In the data rows, 128 means zero.
Here are some points, one per row:
[152 141  97 138  93  87 146  66  59 169 122 122 108 127  42  97  94 164
 130 104 150 104 135  77  82 211 193 161 156 109 169 140 120 114 114 158
 165  55  76 133 209 146 120 128 136 138  65 131 139 148 165 195 101  80
  77 131  93 136  45 142 117  92 151 192]
[ 82 179 110  63 115 130 153 140 160  67 145  79 176 110 115 157 144 120
 132 113  71  97 188 205 100 195 100 112  81 124 177  88  42 125 122  99
  54 105 140 131 207 160 113 126 142  92 142 112 108 100 142 132 127 130
 171 128  73 143 122  86 103 183 137 117]
[194  99 171 158  97 125 163 190  73 157 170 140 156 196  77 118  99 154
  74 106  91 175 130 142  91 134 156  54 127 166 162 172 114 145  85 205
 114 121 124 174 104  97 109 166 174 145 120 130  86  89  90  17 110 184
 111 161  92 141 150 168 108 130  78 109]
[119 161 167 175  93 115  34 180  96 180  55 106 122 136 199 188 129 118
 167 109  73 109 140 105 147   0 103 137 138 131 169 128 175  93 108  89
 141 121 123  34  80 192 144 125 217 110 121 145 126 120 141 103 136 118
 102 158 156 138 125 159 132 131 134 212]
[173 101 102 140 228 154 141 198 107  50  57 128 180 168 170  67 124  58
 152 121  66 130  83  84 133  84 183 114  64 125 155 143 180  60 127  57
  92 147 138  97  81  65 218 175 104 101  93  94 134  87 112 208 110 127
  76 173  81 102  54  79 174  88 149 171]
[ 55 142 255 104 157 116 139  59 146 124 159  92 127 121 133 172  67 117
 211  88 102 110 161 137  96 129 200 152 157 149  73 160 153 150  33 179
 120  94  60 157 154 119 130  93  83 118 139 127 131 144 120 203 115 161
  94 115 128 124 163 152 111 130 152  56]
[116 109  74 184 144 122  98 158 109 106 181 128 219  61  78 170 156 124
 147 148 162  70  47 163 114 141 113 114 151 171  99 138 155  49 129  84
 103 186 182 182 239 128  35 102 103 126 173 158 208 119 124  84 109 200
  68 147 134 121 121 169 150 135 216 141]
[132 115  92 157 174  74 117 111 174 151 166 169 101 114 183  86 105  97
 125 136 140 143 235 167 122 134 167 108 114 105  30  61 145 170 150 115
 170 187  91  73 130  83  93 132 182  39 156  56 147 153  86 149 119 101
 161  60 131 178  76 193  58  75 116 156]
[141  76 205 147 148 136 118 110 116 135 137 139 106 188 124 170 125 184
 142 109 121  81 147  85 117 105   5  93 173 144 114 103 199  75 120 101
 108 154 177  37 101 112 145  86 127 151   6  46  56 146  73 126 132  86
 236 163 130  72 156 130 173  53 159 120]
[144 159  86  85 171  86 155 163 148  95 173  98 112  90 112 132 226 131
 143 154  91 181 124 155 141 155 173 129 156 100 127 145 114 118 177 167
 134  89  92 131  73 181  97  83  63 119 106  86 227 165  88  99 212  82
 138 142 132 142  64 144 132 149  62 112]
[185 129  85 185 168 144 112 114 164 139 156 141 142 158 216 141 105 163
 123 169 130 113 145 163  99 167 139 149 134 115 124  59 106 176  95 134
 169  86 116 138 121 203 105 197 137 215 151 106 176 101 151  64 113 136
 184  28 115  86  33  58 124  60  64  67]
[152 149 161 117 117  67 148 206  73 150 109 148 114  72 164 137  69  91
 110 147  74 108 114 124 132 105 129  64 173 121  85  91 179 135 132  63
 188 154 172 111  93  87 224 113 130 143  89 110 160 135 250 108 176 114
 100 128 203  74 134  59 117  72 158 151]
[162 105 110 131  87 143 237 148 231 110 165  71 138 153 144 191 104 113
  69 133 182  93 155 113 132 145 146 228 203 231 159 159 137 162 113 109
 191 136 180  83  50 141 166 136 151 107 129 145 129  60  59 142 142  67
 126 187 135 149 195  73 149 157 142 100]
[116  85 102 217  85  61 158 117 116 154 155 124 118 122 107 116 117 157
  75 170 130 110  96  91 173  29 134 152  86 161 168 121  94  85 153 136
  98  87 102 110 139  51 174  77 112  85 156 154  87 171 120 147 207 127
 139  87 137  99 144  27 135 146  68 107]
[110 145 167  99 118 199  85 117 107 120 180 159  93 155 142 195  88 173
 104  83 155 134  87  81  67 128 139 126 120  96  64 213  97 221 129 127
 173 122 106 178 138 163 113 152  59 123 149 130 151 105  88 181 142 108
 106 109 125  81 159  92 141 155  76 255]
[ 95  84  79 113 127 114  89  37 130  85 152 169 164  39  64 151 205  77
  67 104  90  84 111 142 161 188 135 188  93 129  92 129  90 118 141  55
 168 139 120 134  76 187  96 109 131 136 132 172  14 168 174 137  97 121
 117  91  81 192 147 128 186 112  74 107]
[129 133 143 163 119  78  95 148 122 131 100 129 124 184 101  86 207  43
 184 157 162 103 160 140 108 109  68 144 125 138  96 156 116  98 163 108
 166 177 186 140 200 130 139 181 128 177 137 128 134 120 154 197 210 121
 157 132 100 138 134  75 107 233 153  87]
[132 134 109  93  56  62 141 151 217 146 147 202  35 133 145  91 157 102
 255 148 153  49 121 146  88 103 107 113 134 122 129  73 117  60 103  89
  85 194 121 123 103  67 142 133 143 137  98 136 200  98 167 136 151 146
  72  85 159 177 103 114 165 180  66 124]
[147 111 113 118 189 179 103 123 162 205 106 152 143 123  79 109  40 178
 141 171 153 149  86  96 199 159  97  51  82 127 132 204  69  88 164 104
  90 149 159 127 108 132  91 160  88 150 156 182 102 114 178 105 177  86
  92 146 166 173 184 150  59  91 136  43]
[128 183 143 112 155 152  95  37 131 140 153 100 126 104  65  94 224 162
  94 122 140 148 115 183 194 171 167 142 154 132  62  78 159 137 131 170
  59 127 232 166 123 195 150 118 178  97 150 226 122 152  93 157 137 134
  85 158 149 123  99  89  77 128  90 135]
[117  60  77 101 159 119 118 200 160 140 100  77  81 138 125 134 165 107
  88  94 146 143 106 109 179 126 124 139  82  97 120 134 139  92  64 176
 128 207 117 188 107 104  89  45 140 184 132 155 162  82 144  86  43 143
 151 117 158 109 155 127  36 144 171 117]
[137 161  65 143 118 171 116 120 148 139  80 129 118  92 137 100 192 157
 127 152 185 153 104  55 113  86 147 109  92 158 132  90  86  90 108  43
 149 161 103 186 149 131 126 113 170 133 135 159 120 157 119  90 118 151
  92 128  69  92 160 250  72 175 189  62]
[ 39 117 156 130 134 152 183 109 105 162 121 135  56 126 123 170  87  80
 133 195 198 186 189 126 133 150 152  53 128 100 128 140 163  85 168 137
 121  51 180 212  97 168 119  69  37 134 218 121 153 175 173 185 114 114
 152 162 108 132  82 181 190 103  68 204]
[ 27 113  61 108 109 126 132  89  97  70 140 209 144 103 152 135 111 201
 155 152 206 218 112 181  91 118  99 174 139  70  97 102 217 144 107 239
 158  59  45 141 159 110 109 186 162 109  38 187  60  89 125 181 144  89
 140 107 106 142 125 190 125 143 150 129]
[161 101 103  58  62 211 145  60  48 114 135 161 109 134 178 128 180 111
 123 188 110 151 147 117 142 111 135  72 146  63 135 157 136 123 180 159
 178 146 107  11 157 153  87 102 109  65 144 101 179 142 131 148  73 152
 138  89 139 155  87 104 110 138 106  99]
[135   0 168 184 103 153 178 157 145 151 126  56 144 100 160  85 141 170
 134  84 125 156 148  78 137 140 121 147 131 108 112 107 132 198 218 111
  54 163 130 121 165 105  62 187 167 207 106 108 142 157 193 129 112 165
  77 139 182 123 157 161 106  62  76 132]
[127 217 113 159 100 143 135   6 146  69  99  45 172 114 123 145  95  88
 202  77 115 135 102 133 112 139 143 152  71 134  53 201  83 201 117 127
  85 117 147 128 176  72 188 102  69 130 129 126 169  94 206 127 112 107
 175  94 150 128 151 223 166 114  98 146]
[125 218 136  83 113 150 162 140 137 102 144 164 114 227  94 116 112 151
  58 153  81 147 156 134 134 150 133 134 122 144 133  86 226 175 182 128
 128  90  13 111 138 136 156 163  90 183 230  56  87 164  94  88  91 142
 161 147 203 183 160 106 117 107 141 144]
[118 133 175 142 111 114  56 133  89 185  69  64 123 110 153  50  86 109
 103 155  93 126  80 165 125  91  69 110 193 195 151 126 140 119 210 138
 115 166 112 155  56 141 169 141 118 126  46 112 127 149  91 121 115  78
 134 100  61 120 147 101 156 109 202 155]
[132 152 170  77 144 156  68 138 153 102  94 142 135 101  32 147  95 167
 115  86 150 183 188 180 108 114 187 177 173  79 175  88  68 139 103 126
 168 157 190 112 123  65 114  96 125 133 176 131 180 169 118 146 169 162
 190 117 107 138 132 125 170  95  69 100]
[174 114  91 154 155 161 182 166 151 186 120 198  79  91 166 102 109 124
 151  66 103 155 130 154 206 160  93 103 105 140 192 174 135 175 102 185
 138 117 103 163 106  97  59 101 152 131 127  79  90 178 124 104 184 196
 162 166 142  79 153 139 168 133 188 125]
[105 114 179 133 143  45 148 200 132 146  98 122 139  83 163  62  53  54
 139 126 131  84  92  83 174  87  46 180 146  25 110  88 129 118 144 101
 172 129 175  90 110 176 170 156 102  76 107 183 113 146  85  44  87 129
 106 127 148  87  52 176 157 142 200 106]
These points spread out most along one direction. Take the direction at right angles to it along which they spread out most. Go by this last direction. For each point below, how far along it does it lie, from 0 to 99? 50 is the average, and the first point above lies past it. One standard deviation of the points above along it is 16.
[ 95  84  79 113 127 114  89  37 130  85 152 169 164  39  64 151 205  77
  67 104  90  84 111 142 161 188 135 188  93 129  92 129  90 118 141  55
 168 139 120 134  76 187  96 109 131 136 132 172  14 168 174 137  97 121
 117  91  81 192 147 128 186 112  74 107] 33
[137 161  65 143 118 171 116 120 148 139  80 129 118  92 137 100 192 157
 127 152 185 153 104  55 113  86 147 109  92 158 132  90  86  90 108  43
 149 161 103 186 149 131 126 113 170 133 135 159 120 157 119  90 118 151
  92 128  69  92 160 250  72 175 189  62] 18
[ 27 113  61 108 109 126 132  89  97  70 140 209 144 103 152 135 111 201
 155 152 206 218 112 181  91 118  99 174 139  70  97 102 217 144 107 239
 158  59  45 141 159 110 109 186 162 109  38 187  60  89 125 181 144  89
 140 107 106 142 125 190 125 143 150 129] 64
[152 149 161 117 117  67 148 206  73 150 109 148 114  72 164 137  69  91
 110 147  74 108 114 124 132 105 129  64 173 121  85  91 179 135 132  63
 188 154 172 111  93  87 224 113 130 143  89 110 160 135 250 108 176 114
 100 128 203  74 134  59 117  72 158 151] 60
[194  99 171 158  97 125 163 190  73 157 170 140 156 196  77 118  99 154
  74 106  91 175 130 142  91 134 156  54 127 166 162 172 114 145  85 205
 114 121 124 174 104  97 109 166 174 145 120 130  86  89  90  17 110 184
 111 161  92 141 150 168 108 130  78 109] 54
[105 114 179 133 143  45 148 200 132 146  98 122 139  83 163  62  53  54
 139 126 131  84  92  83 174  87  46 180 146  25 110  88 129 118 144 101
 172 129 175  90 110 176 170 156 102  76 107 183 113 146  85  44  87 129
 106 127 148  87  52 176 157 142 200 106] 45
[129 133 143 163 119  78  95 148 122 131 100 129 124 184 101  86 207  43
 184 157 162 103 160 140 108 109  68 144 125 138  96 156 116  98 163 108
 166 177 186 140 200 130 139 181 128 177 137 128 134 120 154 197 210 121
 157 132 100 138 134  75 107 233 153  87] 32
[127 217 113 159 100 143 135   6 146  69  99  45 172 114 123 145  95  88
 202  77 115 135 102 133 112 139 143 152  71 134  53 201  83 201 117 127
  85 117 147 128 176  72 188 102  69 130 129 126 169  94 206 127 112 107
 175  94 150 128 151 223 166 114  98 146] 46
[125 218 136  83 113 150 162 140 137 102 144 164 114 227  94 116 112 151
  58 153  81 147 156 134 134 150 133 134 122 144 133  86 226 175 182 128
 128  90  13 111 138 136 156 163  90 183 230  56  87 164  94  88  91 142
 161 147 203 183 160 106 117 107 141 144] 81
[152 141  97 138  93  87 146  66  59 169 122 122 108 127  42  97  94 164
 130 104 150 104 135  77  82 211 193 161 156 109 169 140 120 114 114 158
 165  55  76 133 209 146 120 128 136 138  65 131 139 148 165 195 101  80
  77 131  93 136  45 142 117  92 151 192] 58
[174 114  91 154 155 161 182 166 151 186 120 198  79  91 166 102 109 124
 151  66 103 155 130 154 206 160  93 103 105 140 192 174 135 175 102 185
 138 117 103 163 106  97  59 101 152 131 127  79  90 178 124 104 184 196
 162 166 142  79 153 139 168 133 188 125] 53
